Each row is where one point has got to under a steady rotation. How many ticks took it there?
The counts run from 0 to 853.
[ 92 111 168 141 157 148 136 113 138 103 133 183 140 168 142 115 139 141
 172 118 131 123 101 115  93 176 159 148] -> 733
[ 97 120 120 132 142 125 119 110 162 111 127 191 153 151 136 126 137 181
 155 163 152 131 143 114 124 150 116 138] -> 94
[125 123 146 118 150 108 147  75 107 152 145 173 158 111 137 107 112 178
 178 126 151 111 102 111  98 134 141 116] -> 804
[118 132 156 117 194 112 111 138 122  73 138 137 101 147 132 151 164 103
 102 102 123 108 166 124  87 169 114 120] -> 651
[139 102 195  81 172 132  91 111 143 103 114 154  87 154 109 145 154 114
 140 108 117 115 142 109 107 162 161 128] -> 684
[142 105 199  95 150 103 125  92 144 115 103 160 131 116 103 122 144 151
 154 105 138 135 100 115 123 165 171 116] -> 353
[ 86  89 140 115 176 123 103 117 152  90 124 160 130 142  94 123 166 136
 134  90 113 123 123 100 108 154 162 173] -> 279
[ 96  96 139 128 172 114 114 107 150 140 146 133 125 137  63 161 115 155
 155 115 175 126 111  74  97 142 115 142] -> 205
[ 92 136 142 137 164 118 144 112 164 155 146 162 143 145 120 146 116 174
 168 159 181 126 125  96 103 149 102 104] -> 112
[136 140 169  89 125  87 142  87 135  90 108 158 125 114 122 139 162 176
 112 137 148 153 140 111 132 168 142  87] -> 27
[119  78 171 124 165 136 109 110 169 100 121 126 107 122  71 155 145 144
 141  93 157 147 138  90 103 170 110 143] -> 627
[139 150 143  84 156 104 122  81  92 103 152 197 127 154 165 109 153 137
 138 127 114 100 160 130 101 138 149 125] -> 780
[101  92 175 130 184 112 135 111 143 118 126 117 124 123  82 127 142 132
 146  86 151 129  89 104  85 170 153 133] -> 297
[119 124 138 101 146  92 155  94 134 129 139 136 101 158  93 160 120 139
 108 138 146 149 177  67 105 150  88  97] -> 521
[109 124 163 143 220 123 118 134 140 127 142 132 130 139 131 133 122 125
 152 101 161  86 119 124  81 153 121 113] -> 656
[118 107  97 118 183 120  87 108 142 127 155 169 129 134 117 134 120 158
 171 123 144  94 157 124  93 114 106 166] -> 183
[130 121 113 103 190 111 101 122 127  82 130 155 111 150 118 148 152 118
 112 109 130 115 201 133  96 129  94 138] -> 597
[114 135 165  86 148  73 136  94 170 101 110 156 140 101 116 131 148 188
 120 136 148 145 111 105 147 160 166  96] -> 25
[119 109 194 101 159  95 154 101 139 116 109 141 107 147 110 123 144 105
 122 105 129 135 116  98 104 166 167  97] -> 337
[145 115 122 126 183 129 109 111 102 103 160 138 110 127  97 152 139 142
 141  87 140 130 185 114  65 140  71 135] -> 215
[107 143 150 127 182  82 167 113 126  96 136 151 154 139 164 115 156 150
 114 107 148 108 170 145 101 157 122  89] -> 15
[139 156 154  90 163  84 146  84 109 126 151 166 128 117 160 123 133 167
 136 145 147 105 147 124 107 144 119  63] -> 434
[107 128 150  84 140  85 135  78 124 136 140 172 127 150 117 121 134 155
 143 149 122 117  92  88 115 151 178 110] -> 791
[121 112 179 118 116 113 151  98 175 104  97 178 123 162 126 128 154 161
 154 148 148 157 161 118 147 171 134 107] -> 44
[136 122 127 122 162 127  96  94 147 148 149 179 129 131 137 140 112 184
 188 154 169 109 151 122 102 128  94 126] -> 128
[127 117 139 140 195 114  82 126 158 111 141 139 143  94 104 142 139 181
 148 100 170 118 120 127  92 150 111 148] -> 622
[138  95 152  88 133 107 122  84 160 136 119 149 105 140  66 159 127 162
 151 133 161 141 169  84 127 126 105 119] -> 537
[104 145 114 146 174 105 144 113 143 132 151 175 147 147 152 139 131 166
 144 156 173 123 146 105  96 152  80 106] -> 109
[113 101 138 144 186 142  95 141 153  90 135 156 136 139 123 133 147 141
 150  88 141  97 168 148  85 155 105 162] -> 638
[129 156 135  88 139  90 156  85  84 103 148 169 122 137 134 125 151 144
 114 128 121 135 149  92  97 156 132  93] -> 796
[147 104 156  88 166 120  86  95 119  83 137 145 102 126  81 145 163 141
 116  75 115 141 159 108 101 154 134 151] -> 265
[103 101  97 116 176 125  80 120 149 133 162 186 129 142 115 140 131 163
 163 130 148 103 153 122 104 118 108 166] -> 184
[137 137 112 123 140 109 139  84 116 114 156 177 157 128 138 122 137 197
 155 137 150 134 168 123 105 131  78 116] -> 491
[143 150 186 124 188 128 136 109  99 108 139 141 112 139 142 128 139 120
 130 102 141 113 123 110  76 184 128  91] -> 707
[119 119 177 151 170 134 156 116 124 102 142 146 154 116 143  99 142 172
 164  96 150 123  98 129  88 174 147 130] -> 348
[145 109 129 110 139 137 105 100 123 101 155 163  94 150  97 165 131 138
 134 133 135 157 177  91  99 154  69 135] -> 175
[ 95 127 163  93 154  89 137 100 179 136 104 171 122 152 118 140 140 152
 144 166 159 126 126  99 143 152 159  93] -> 61
[ 86 121 160 119 198  98 123 119 142  99 130 174 156 132 141  98 150 150
 144  89 130  93 109 146  92 144 168 157] -> 330
[122 144 182  99 183  98 159  95 104 122 131 162 124 143 168 115 139 117
 146 120 136  89 146 139 105 148 156  78] -> 379
[ 84  94 130 135 205 111 108 125 175 138 121 131 128 142 100 140 114 137
 154 115 168  90 136 115 108 131 125 148] -> 604
[ 86 102 117 128 165  96 112 110 161 114 132 144 135 118  64 163 142 179
 115 119 160 145 134  75 118 147 110 139] -> 571
[109 139 101 113 190 107  95 114 127 123 163 181 128 153 137 145 121 154
 144 158 148  87 177 118  99 108  95 132] -> 144
[115 150 152  77 144  92 159  90  93 111 140 167 125 146 128 125 155 146
 109 131 125 144 136  89 104 154 155  93] -> 795
[118 115 162 127 119 119 156  86 145 126 134 181 154 131 119 116 122 193
 174 138 154 149 111 100 117 172 137 117] -> 442
[150 147 146 109 129 114 122  96 116 113 148 156 107 131 113 165 139 161
 124 144 149 154 172  90 107 157  74  91] -> 121
[144  98 163 131 177 136 123 109 101  96 144 132 108 144 113 134 146 110
 139  69 123 117 173 136  75 153 109 142] -> 269
[114 132 164  92 149 112 127 105 123 114 138 175 138 123 115 122 146 172
 134 136 129 138  70  79 100 173 170 122] -> 754
[ 78  98 108 133 187 125 119 128 143 108 144 149 138 141  91 129 148 152
 131 102 139 121 118 102  78 143 120 176] -> 240
[155 133 144 131 155 128 126  98 120 138 152 164 120 145 140 161 115 160
 174 146 163 119 176 120 100 148  68 105] -> 125
[ 90 134 139 154 172 116 145 110 145 149 147 164 151 155 134 138 109 175
 173 158 182 110 136  99 106 157 100 106] -> 111
[116 119 147  99 121 113 141  75 126 112 143 188 149 121 113 118 153 187
 144 119 130 153 105  93 110 155 160 140] -> 808
[113 125 103 128 167  94 127  99 137 125 158 157 152 109 105 143 125 199
 152 125 176 130 152 110  96 133  81 133] -> 530
[116  95 178 100 176 105 140 117 130 109 119 130 103 166  97 130 146  81
 120  92 115 118 157 106  87 149 143 124] -> 284
[110 121 141  59 138  72 151  74 114 133 128 182 116 165 114 120 134 137
 126 143 111 121 156  91 122 122 163 107] -> 831
[117 146 138 104 175  93 129 105 139 102 137 180 138 151 184 118 150 156
 136 147 139  99 177 158 131 133 124  95] -> 52
[ 99 113 135  79 126  73 157  82 136 148 134 166 141 121 101 128 123 189
 139 138 150 138 112  88 123 128 158 118] -> 845
[122 152 133 136 144 104 149  96 121 121 159 177 169 122 161 114 128 200
 159 136 167 128 130 112 100 147 107  96] -> 438
[136 141 153 130 176 143 110 113 115  93 152 188 145 137 166 101 157 153
 152 107 126 100 131 156  93 162 142 147] -> 729
[ 92  92 129 111 163 116 117 108 153 121 128 165 106 172  77 157 139 115
 131 134 134 136 165  65  99 148 115 154] -> 190
[100 126 130 103 149  84 164 100 144 113 140 142 121 153  85 154 127 144
 110 148 156 156 174  68 110 146 100 102] -> 520
[ 82 105 130 125 157 119 133 119 163 147 134 160 124 168 103 158 119 150
 160 162 159 138 135  63 101 143 106 118] -> 151
[122 104 157 151 181 145  93 123 147  87 140 165 140 120 120 132 153 166
 162  89 148 119 120 137  90 164 134 160] -> 677
[111 143 135 136 137 112 159  98 124 117 153 179 173 125 145 119 131 202
 161 134 168 138 122 118 106 162 120 106] -> 439
[126 121 162  96 120 109 115  97 157 104 118 174 128 123 116 148 162 194
 139 163 147 168 141  91 138 168 121 120] -> 80
[173 124 182 109 191 124  98 109 109 109 136 138  99 112 127 146 145 127
 143  90 142 101 141 138  82 152 121 112] -> 671
[103 100 172 109 171 113 126 111 131  92 114 125 111 164  87 143 153  88
 114  86 115 122 150  94  93 158 148 133] -> 283
[ 98 106 182 122 160 131 127 104 152 124 127 178 131 175 116 113 135 120
 173 127 119 121  99 106 103 164 182 136] -> 735
[118 143 155 118 162 100 152  92 123 133 133 181 132 162 172 104 135 138
 177 144 141  85 155 142 107 143 132  96] -> 418
[144 137 156 119 163 128 111  84  94 126 161 190 148 123 163 104 138 171
 175 110 140 106 116 136  96 142 152 131] -> 766
[144 111 184  80 134 119 137  74 110 118 125 190 105 167 131 120 144 116
 147 137  99 116 144  97 114 152 169 112] -> 776
[140 118 155 139 192 138  90 121 129  96 143 162 138  99 139 125 145 163
 149  96 147 106 115 157  89 158 125 146] -> 675
[116 104 141 153 199 123 130 121 107 108 160 121 140 113 103 132 141 149
 147  81 166 119 131 125  64 160 101 152] -> 255
[142 125 107  97 155 103 105  94 126 107 155 168 121 139 123 150 134 153
 132 115 138 123 214 126 107 132  71 136] -> 543
[132 128 194  94 171  91 141  97 119 117 120 133 109 138 117 131 154 109
 119  94 127 119 126 115 105 165 163  86] -> 339
[122 114 118 121 145 122  87  97 164 120 143 190 128 128 117 141 128 195
 169 157 153 131 136 101 123 141 111 146] -> 131
[144 125 142  94 159 115 116  83 132 130 135 172  91 178 120 152 118 118
 154 163 135 111 194  99 118 126  92 108] -> 140
[ 98 123 146 119 122 103 168  90 144 135 127 165 136 143  92 146 122 173
 146 149 163 169 135  59 120 162 112 100] -> 481
[138 122 136 129 217 109  93 116 128 122 150 124 123  97 113 150 126 154
 142 101 169  89 145 132  83 134  98 121] -> 619
[145 110 151  98 160 120 103 102 104  75 134 140 110 124  90 152 163 128
 111  78 120 153 170 117  94 151 124 145] -> 266
[157 106 173  96 101 122 165  63  95 111 138 176 119 157 120 137 135 150
 154 112 126 152 166  94 113 149 137 102] -> 813
[117 167 127  93 165  81 116 106 129 122 132 171 103 154 148 148 137 140
 119 178 143 113 173 110 119 134 101  83] -> 104
[111 116 152  90 139  99 128  99 163 133 108 171 103 176 124 152 132 136
 144 179 150 129 161  85 139 146 127  90] -> 100
[ 88 146 134 143 165 104 145 124 152 109 135 191 159 155 171 108 146 165
 143 147 162 119 151 150 120 159 112 111] -> 55
[109 135 169  97 127  89 180  87 129 133 120 160 116 166 121 134 144 137
 134 149 144 149 139  86 123 160 146  74] -> 429
[133 132 152 118 157 137 117  85 111 103 157 197 152 119 154 101 141 185
 176 122 134 120 105 143  96 143 148 138] -> 767
[130 127 130  96 167  83 140  88 117 145 145 138 107 141 109 149 111 140
 141 133 162 119 186  97 100 114  83  88] -> 524
[111 118 157 133 129 140 137  98 132 104 138 198 157 137 131 103 154 177
 171 120 127 147 108 113  96 173 148 151] -> 770
[125 156 115  88 175  90 103 109 116 115 154 153 105 134 104 167 133 148
 112 147 150 125 165  74 100 132  88 101] -> 158
[110 150 121  85 146  71 167  89  96 117 149 174 138 148 143 112 142 143
 119 128 114 118 179 115  95 124 134 100] -> 834
[157 133 180 115 147 128 139  96  99  78 136 169 120 140 152 117 170 132
 130  97 118 126 175 147 100 166 137 113] -> 360
[115 116 119 125 186  95 142 111 135 117 155 133 119 164 104 150 125 120
 119 127 155 116 203 103  92 128  77 104] -> 561
[144 107 202 117 141 144 128 100 121  91 124 155  97 144 111 144 156 134
 149 106 123 148 118 106  99 188 147 109] -> 720
[120 123 140 105 140 102 136  80 119 129 144 186 163 107 112 115 136 196
 165 122 144 130  96 102 110 140 151 134] -> 806
[132 145 147 142 155 103 158  96 126 127 145 160 144 132 157 139 124 165
 159 147 181 117 154 133 102 161  80  75] -> 71
[ 85 137 159 137 153 101 160 116 140 108 129 171 163 126 139 106 151 177
 143 128 155 132  92 124 106 175 160 117] -> 386
[136 104 134  79 174  98  88 110 143  94 120 150 104 143 100 154 151 118
 105 119 125 117 201 114 109 128 110 146] -> 595
[128 113 171  91 130 109 119  72 150 104 112 204 124 150 137 116 149 166
 156 144 129 130 127 116 142 150 170 124] -> 408
[154 131 174 124 149 107 141  88 126 122 135 160 136 126 165 121 122 168
 175 121 160 110 160 154 120 145 117  80] -> 34
[126 106 133 108 145 115  85  98 154 137 142 164 122 117  84 158 120 179
 161 141 156 128 120  73 118 135 117 150] -> 169
[125 106 179 104 143 121 127 105 125  70 125 159 115 148 109 123 176 119
 120  83 112 137 157 121 109 167 166 131] -> 320
[154 165 158 118 155 113 144  84 100  93 147 177 142 120 168 116 152 171
 138 119 137 131 146 149 110 168 124  98] -> 398
[ 91 112 131  96 134  97 130  99 149 134 126 203 138 149 128 121 133 179
 148 157 143 131 130  97 134 127 149 132] -> 461
[107  84 135 105 148 126  91  98 144  92 131 153 107 141  68 155 151 143
 125 114 122 145 144  90 107 145 128 177] -> 226
[109 124 152 145 135 120 158  91 145 120 150 176 164 122 146 121 132 197
 170 141 170 145 110 111 104 162 121 110] -> 440
[127 108 183 103 166 126 141 107 121  76 125 151 113 161 120 116 168 111
 110  85 114 138 172 130 103 167 145 126] -> 321
[134 119 125 126 160 123  90  93 147 138 141 189 130 128 127 140 113 189
 193 149 169 111 140 125 117 134 104 136] -> 129
[125 134 154  83 142  95 128  92 152 134 118 179  97 165 125 157 126 131
 137 186 138 124 169  89 133 141 117  88] -> 101
[118  91 172  96 151 115 108 107 149  81 110 162 123 121 110 120 170 141
 131  87 110 128 116 122 121 152 179 153] -> 317
[ 98 125 171  99 187 105  96 123 141 111 122 156 105 137 114 136 161 136
 121 126 123 116  88  93 104 167 188 121] -> 700
[110 100 135 110 155 105 131 106 153 115 129 126 115 132  56 162 131 151
 121 114 154 158 144  69 105 157  90 131] -> 573
[121 115 189 122 147 137 111 113 137  88 135 155 129 131 110 133 165 162
 137 111 129 151  85 105 109 190 155 144] -> 717
[109 137 169  87 181 108 113 122 119  87 129 140 106 131 112 142 167 126
 100 118 121 130 113  92 101 183 159 113] -> 702
[136 129 150  77 198  90 112 108 111 112 139 125 105 117  96 156 138 121
 111  90 131 110 145 106  92 124 125 114] -> 249
[123 151 154  97 138  92 177  84  75 111 162 161 129 143 135 115 136 142
 117 117 131 135 145  94  85 169 126  92] -> 797
[112 126 119 109 144 111 148  83 105 115 153 204 161 129 160  99 148 174
 162 120 137 113 151 129 109 120 134 154] -> 821
[143 112 126 120 169 134  95  90 122 144 162 167 107 145 132 153 115 138
 175 126 151  94 190 123  95 113  82 134] -> 180
[146 135 165 111 136 121 123  86 136 126 132 173 104 150 143 146 121 145
 163 145 151 125 197 128 127 142  94  86] -> 86
[146 138 165 144 142 129 144  97 110 103 146 184 159 128 168 107 142 172
 162 104 151 135 146 153  96 172 120 110] -> 400
[155 144 133  84 132  87 127  68 112 131 145 163 116 123 133 156 126 169
 137 138 146 140 173 108 120 122  96  91] -> 487
[127 114 179 115 165 120 107 125 136  81 129 130 111 131  84 150 153 130
 109  90 136 150 118 100  93 191 134 121] -> 665
[113 126 183  72 163 109 112  96 112 109 125 184 104 164 128 126 155 116
 125 133 104 119 126  96 109 161 181 119] -> 739
[123 113 128  68 117  91 113  75 151 115 121 193 107 147 105 143 141 160
 136 166 132 136 170  87 140 116 128 131] -> 501
[140 129 198  86 140  91 147  82 126 118 117 154 109 125 126 127 141 146
 143 133 136 140 114 100 119 170 164  75] -> 392
[132 114 136  82 160 105  93  96 129 124 138 138  94 115  69 166 138 145
 128 125 140 130 122  72 102 137 124 131] -> 209
[128 128 135 101 153  90 150  86 125 142 148 135 104 148 112 159 109 130
 130 131 150 123 185  89 100 126  87  82] -> 523
[114 133 171  94 143 109 125  96 110 105 138 166 129 126 115 128 154 164
 116 123 129 150  81  89 101 173 171 114] -> 755
[105 101 157  91 188 122  82 126 173 110 102 154  96 149  85 138 146 118
 134 114 128 116 128 100 119 145 161 152] -> 645
[120  91 185 141 162 152 103 119 164  97 120 158 119 148 106 128 147 141
 166  95 138 131 105 114 100 187 148 156] -> 680
[114 138 157 106 189 102 103 128 128  84 127 146  96 151 113 153 173 110
  99 106 123 120 167 120  99 159 131 132] -> 650
[123 111 128 126 164 123 102  93 145 162 151 159 131 114  97 150 103 171
 176 138 178 118 123  89  95 135 104 141] -> 167
[131  74 151 100 159 121  89 103 173 117 107 152  98 145  66 153 131 136
 144 121 142 119 161 102 118 132 122 149] -> 591
[119  67 153 108 153 119  97 102 177 120 114 145 105 144  68 158 130 142
 155 106 156 129 159 109 115 137 125 152] -> 590
[ 81 120 153 129 158  92 148 111 178 129 114 170 143 158 130 134 132 160
 159 162 162 123 121 105 133 154 136 101] -> 59
[ 87  98 129 108 199  84  87 126 178 111 116 137 121 124  88 150 138 144
 121 124 147 114 126  97 112 135 145 150] -> 607
[148 115 150 116 195 130  76 121 129  88 140 150 117 120 136 137 152 138
 132  96 127  94 178 151  90 138 104 145] -> 635
[155 114 130  98 181 107  93  92 123 111 152 136 110 106 108 154 118 155
 142  99 156 111 181 127 103 117  83 124] -> 580
[138 150 172  88 143  92 164  88 118 131 131 157 110 154 134 134 119 139
 133 152 139 126 155 100 124 143 134  66] -> 431
[116 106 197 138 159 125 143  89 146 117 118 154 133 126 118 123 138 156
 173  99 146 132  87 125 111 167 168 121] -> 351
[122 114 128  81 178 102  98 115 121 139 135 147  94 172  98 158 129 107
 119 124 135  99 180  83  82 119 108 123] -> 194
[129 100 132  82 160 108  90 103 149  97 113 156 101 140  91 162 151 128
 111 117 126 119 184 112 121 128 110 148] -> 594
[144  91 163 132 199 136 122 115 115 117 148 153 121 133 117 121 130 119
 166  76 132  92 162 143  70 131 124 155] -> 272
[100 120 111 130 133 111 147  84 119 105 160 209 177 154 146  94 138 172
 162 127 135 119 144 127 109 137 138 149] -> 822
[ 83 111 101 121 195 118 108 134 137 110 145 161 142 130 102 129 143 143
 144  94 147 109 126 114  71 137 130 172] -> 239
